In the rows, 128 means zero.
Turns in one plane each, and the order they were made in; the first pair answered
turn U:
[118 130 156  82 100 147 110 109 153 142 169 140 124]  ->  [132 132 161 105  97 114  98  85 115 153 149 159 146]
[128 110 110 181 109 172 150 166 175 126 153 149 111]  ->  [161 118 102 145  76 186 120 136 168  94 155 144 130]
[123 163 155 152 144  98 132 129 107 114 117 134 121]  ->  [107 158 154 140 150 119 143 150 134 109 127 121 107]
[166 106 109 142 119 128 106 114 132 134 165 125 168]  ->  [151  98 113 168 143 120 122 119 129 147 160 128 169]
turn G:
[ 92 165 108  66 191 130 105 136  96  88 156  95 132]  ->  [109 148  89 102 153 184 119 154 148 102 205  80 149]
[135 131 118 107  95 141 118 161 108 106  87 122  95]  ->  [144 122 111 123  83 154 128 161 125 109 102 120 103]
[124 138 115 158 113 146  96 120 159 141 149 106 182]  ->  [112 157 125 127 140 103  80  97 112 129 109 117 177]
[128 136 124 169 134  92  99 161 164 110 133 144  93]  ->  [141 130 116 178 126  91  96 155 164 110 137 148 107]
turn W:
[134 130 111  92 130 155 104 105 139 108 151 137 158]  ->  [121 120 114 128 153 128 109  96 120 134 149 148 174]
[128  95 111 165 151 133 139 110 153 149 176 105 153]  ->  [ 87 108 121 124 189 112 142 120 147 133 146  99 117]
[107 144 134  76 126 133 133 126 126  93  90 127 100]  ->  [166 120 116 134  75 156 118 105 132 117 124 139 145]
[140 102 136 140 126 120 146 151 134 163 125 125 141]  ->  [118 112 143 118 139 119 147 158 133 147 113 118 118]
Now pairs of rows:
Between the rows of a pair lie 2 to 4 turns.
[100 110 112 137 136 152 127 175 173 134 162 117 116]  ->  [133 128 118 155 139  86  93 121  90 140 118 160 151]  U then G then U
[164 130 109 133  96 135 116  91 123 135 137 118 178]  ->  [ 96 139 124  76 151 137 138 121 161 117 135  95 139]  W then U then U
[142 133 123 100 108 136  97 109 138 113 153 120 144]  ->  [126 137 134 133 139  94 101 102 101 137 119 139 144]  G then U
[120 107 155 189 142 149 169 154 132 135 109 161  89]  ->  [176 103 136 159  83 186 118 100 144 102 147 152 135]  U then W then U then U
[130 136 124 180 102 127 150 173 131 138 116 101 126]  ->  [140 160 130 125  94 136 134 162 121 105  96  99 107]  G then G then W
[161 153 131 148  85  99 127 128 101 125 101 165 113]  ->  [112 155 139 111 113 130 153 171 153 111 121 131  76]  W then U then U
[101 145 131  34 156 147 119 140 148  87 121  98  96]  ->  [110 107 128 171 193  74 117 106  96 176 136 136 169]  W then W
[139 158 139 102 128  99 130 105  96 108  88 144 103]  ->  [120 119 128 181 145 125 173 141 146 161 143 133 117]  U then U then G then W
[130 143 140 157 129 150 144 185 183 124 105 119  74]  ->  [182 126 128 213 111 118 106 133 135 153 115 144 151]  U then W
[109 118 152  86 148 135 121 138 106 104  89 122  94]  ->  [100  95 144 128 151 161 146 167 145 126 129 109 105]  W then W then U then W
[145 159 119 170 100  75 141 116  88 149  99 164  99]  ->  [101 156 124 158 132  72 166 146 108 153 100 156  77]  U then G then G then G
[174  92  98 148  80 182 125 181 175 120 186 130 134]  ->  [166 141 121  96 116  76  67 118  59  95  90 171 128]  U then G
[ 90 113 124 106 162 148 139 126 190 134 187 100 139]  ->  [131 134 125  57 140 122  89  74 138 100 159 113 154]  U then G
[177 108 127 166  89 192 105 102 149 138 158 112 141]  ->  [130 126 141  80 135 185  89  92 160  97 154  85 121]  W then U then U
[100 144 136 122 152  52  88 107  75 160  97 150 161]  ->  [114 103 109 164 105 163 137 177 190 174 181 113 153]  G then G
[124 127 119 131  99 145 104 134 149 106 143 117 139]  ->  [116 118 114 129 117 145 110 127 154 113 151 109 146]  W then U then U
[ 92 132 121 104 164 141 143 122 157 151 147  92 139]  ->  [140 128 112 146 131 114 119  84 107 165 133 126 171]  W then U then U
[143 125 145 187 117 104 124 118 110 158 115 163 143]  ->  [135 131 152 164 137  86  99  94  99 146 117 152 152]  U then U then U then W
[147 163 124  80 152 123 150 138 164 149 154 117  94]  ->  [167 141 118 135 141  98 133 101 128 182 163 139 142]  U then G then G then W
[142 122 125 203 119 171 164 191 165 164 160 138 123]  ->  [ 85 143 154 169 194  90 162 181 106 156  94 149  92]  W then G then G then G
[136 122 118 122  96 166 103 111 156 134 147 151 130]  ->  [114 115 123 176 125 134 119 122 136 164 135 165 126]  U then U
[181 130 109 108  76 140 103 126 118 106 141 136 141]  ->  [100 121 128 103 141 144 150 179 154 114 142 112  87]  W then U then W
[112 138 136 105 160  87 153 129  93 117  69 142 104]  ->  [171 124 107 111  79 178 145 139 161  96 128 121 120]  U then W
[199 137 131 165  49 169 155 136 118 129 113 165 106]  ->  [168 149 145 163  96 101 158 130  67 141  67 187  96]  U then G
[139 126 138 121 143 142 143 150 184 136 192 123 161]  ->  [115 136 145  88 162 127 137 139 181 120 172 109 146]  U then W then U then W
[128 165 153  18 130 130  75  83 109  78  94 110 103]  ->  [187 122 122  93  55 203  84  86 168 105 168 108 159]  G then G
[110 110 151 163 143 121 171 179 152 160 113 164  77]  ->  [162  97 130 189 102 145 145 140 160 170 158 164 128]  U then W
[132 138 137 107 164  96  88  83 103 104  91 132 148]  ->  [144 107 119 144 118 180 130 128 187 125 158 105 154]  G then G
